Turns in one plane each, and the order they were made in; the first pair answered
fos:
[ 4 -9 -2 -5 14 -1 -3 -7 -1 -1  4  5 -2  0] => [ -4  -8  -3   7   2  -3  -2  -3  -9  -2 -11   7  -4   2]
[ 9 -6 -8 -8 16 -1 -3 -6  0  0  1  2 -3  1] => [ -1  -6 -11   5   2  -5  -3  -2  -8  -1 -16   6  -5   5]
[ 17   3   3  -2  13  15   5  -4   6   0  11  -2   8 -15] => [ 18  -8 -10  10  18   5   2  -9  -6  -4  -3  10   4  -5]
fikof:
[ 1  7  4 -4 -5 -2 -2  0 -6 -7  0 -4  2 -4] => [ 1  6  4 -5 -2 -2 -3  1 -4 -6  1 -6  2 -6]
[  8 -10 -14  -3  18  -4  -5  -4   1   2   3   7  -3  10] => [  9 -11 -14  -1   9  -6  -2  -9  -3  -2   2  12  -3   9]
[ 0 -7 -1  0 -1  1  2 -6  0 -5 -1  5 -3  0] => [ 1 -6  3 -3 -2  3  2 -7  2 -4  1  2 -3 -3]
[ 7 -6 -8  1 19 -9 -7  2 -1  6 -4  0  1 10] => [  7  -9  -8   4  12 -11  -4  -5  -6   1  -8   7   0  10]
mov:
[-17  10  -4  11  -1  -2   0  16  -6  -6 -15  -6  -4   2] => [-12   5 -10  11  13  -4  -4  14  -6  -7 -13  -4  -4   8]
[ 5 -9 -6 -3 12 -7 -7  6  2  3  5 -6  1  5] => [  7 -10  -2  -9  10  -5  -3   4   5   1   9  -5   1   1]
[  3  -7   0  -4  17   2 -15 -12   3  -5   9  -1  -1  -6] => [  4  -5   5  -5   9   5 -12 -12   6  -6  12  -2  -2 -10]
[ -8   1  10   8 -26   5   8  -7  -3  -5   2   7   0  -8] => [-12   1   5  16 -24   1   4  -1  -7  -2  -7   4  -1  -3]
kemot:
[ -2  10  -6  -3 -26 -12   8   6 -15  -5 -11   6  -4   9] => [ -5  12  -7  -2 -24 -12   4  10 -15   0 -14   2  -5  12]
[ -8  15  11  -7 -27   5   6   0   4   4  12 -11   3   1] => [ -5  12  11  -6 -31   6  10  -6   0  -2  12  -4   4   0]
[-10   6  -7  13   0  -7  -7  18  -4   9 -10 -10  -5   4] => [ -7  10   1   5  -1  -1  -5  20   4  12  -2 -15  -4  -2]
Now pairs of rows:
Each pair is 2 to 3 turns apart.
[ 12  -8  -3  -8  21  -1  -5 -13 -12  -4  10   6   3  16] => [-12   8   0  10   5  -1 -11  13 -10  10 -12 -11   1  20]  fos kemot kemot
[ 18  -4   3  -8  21   8 -16   1  11   0  15   0   1  -1] => [  4   8  22  -2 -15  12  -8   9  12   2   7  -7   0 -15]  mov mov mov
[-13   1  -2  10  -4   0  -6  14   3   8  -5  -7   1   2] => [-11  -3  -3  14 -12  -2  -2   5  -4   1 -10   2  -1   3]  fikof fikof
[ -1  -9 -13  11  31  -4 -23   4   0   3  -8 -10   4  -2] => [  3  -3  -1  -4  29   4 -18   6  14   6   9 -20   5 -15]  kemot kemot
[  1 -15 -25  12  17 -13  -5  -6 -24  -4  -9  20   2  19] => [ -9   2 -21   6  30  -7 -14  19  -5  17  -4  -9   6  17]  kemot kemot
[  2   2   1  18 -20 -10  20 -19  -7 -15  -7  14   3  -9] => [ -8   4  -8  29 -11 -15  11  -7 -10  -7 -22   7   2   2]  mov kemot
[ -6   1   1   8 -15  -6   3   0  -9   1 -13   7   4   3] => [ -1  -3 -10   7   3  -9  -4  -2 -10   2 -11   9   4  10]  mov mov
[  8  -3   2 -10  18   5   2  -4   9  -2  14   5   4   3] => [-3 -6 -9  7 15 -2 -4  1 -2  0 -8  9  2 15]  fos kemot
[-19  -3  -7  21   9  -5 -19  19  -9  14 -29  -2  -1  18] => [-17  13  22  -1 -10  12  -7  25  15  21  -1 -20   2 -11]  fos kemot
[ -1   0 -13   3  21  15 -12  16  11   2   9   0  -4  24] => [-13   1  -9  22 -18  12  -1  12  -3  -8 -13  12  -8  20]  fikof fos fikof
[ 12  -2   2  -8   8   5   6  -3   7   1  18   0   3 -12] => [  0   4  10   1 -12   7  10   6   7   4   7  -5   2 -16]  mov mov
[ 14  -8   7 -17   6   3   8 -16  -1  -9  19   7   2  -9] => [ 11 -14   1  -4  -4  -4   9 -21 -13 -15   3  17  -1  -3]  fos mov
[-14 -15 -39   4  28 -16 -12 -12 -20 -10  -1  26   0  13] => [-29  -7 -24  20 -17 -13   1 -10 -26 -15 -18  28  -4   3]  mov fos
[ -8   8  11   3 -29   6   1   6  14   0   5  -8   2 -12] => [ -4  -2   3  11 -35  -2   4  -8  -3 -11  -4   9  -1  -6]  kemot kemot kemot
[ -6   6  13   3 -24   1  11  -2   1 -10   3   4   1 -12] => [-18   8   0  16 -13  -5  -2  13  -3  -1 -14  -4   2   3]  mov mov kemot
[  0 -16  -9   9   8  -9   8  -6 -11  -7 -13  12   0  11] => [  8 -18  -1  -2   9  -5  13 -14  -7 -11   1  15   0   3]  mov mov
[ 15 -22 -19   0  46  -8 -18  -9  -4  -5   8  12   3  18] => [ -4  12  24 -17   0  16  -5  19  27  13  27 -25   6 -17]  fos fos fos
[  2   0  21  -2 -14  -8  -2   6  -1   6  -1  -6   3  -4] => [  0  -3   8   5   3 -15 -11   9  -7   9  -9  -6   1   8]  mov mov mov
[  6 -17 -18  16   0 -10  -7 -16 -21 -14 -23  21  -8  19] => [  9 -15 -26   7  28  -7 -16  -9 -13  -3 -13  11  -6  23]  kemot mov
[  2   7  18 -18 -11  11   6  -4  12   2  15  -7   1 -15] => [-19  10   2  10 -11   2  -5  16   0  11 -17 -13  -1   3]  mov mov mov
[-11   4   7  15 -31  -5   4  -2  -4  -2 -10   8   1  -5] => [-18   6  -3  22 -18  -8  -5  11  -3   7 -18   2   1   6]  mov kemot
[ -3  -7  -5  14   1  -3   0 -12 -14  -3 -15  16   1   9] => [ -2  -6 -11  13  13  -4  -6  -6 -11   2 -15  10   1  12]  mov kemot
[  7  -8 -10  -5  18   8 -15   9   4  11   4  -4   5  -2] => [  1  -5 -11   4  12   6 -18  14   2  13  -6  -6   2   2]  fos kemot
[  0  -4  -6   6   5  -1 -17   4  -7   5   1   7  16  21] => [ -1   2   0  -2   7   4 -17  10   5  11  11  -3  17  16]  kemot kemot
[-12  10  10  -1 -12  -5  -1  13  15  -2  -6 -13  -4  -6] => [ -6   7  15  -5 -19  -5   5   2  13 -10   1  -5  -4 -13]  kemot kemot
[  8 -14   2  12 -21   1  16  -9 -12 -24   0  11  -5 -10] => [ -6   3  13  10 -30   8  14  12   1  -9   2 -11  -3 -16]  mov kemot fos
[ 12  -6  -8 -20   8  -5   1  -9  -4  -1  18   9   0  -5] => [  6  -2   2 -17 -16  -2  10 -11  -5  -4  13   9  -1 -13]  kemot mov mov
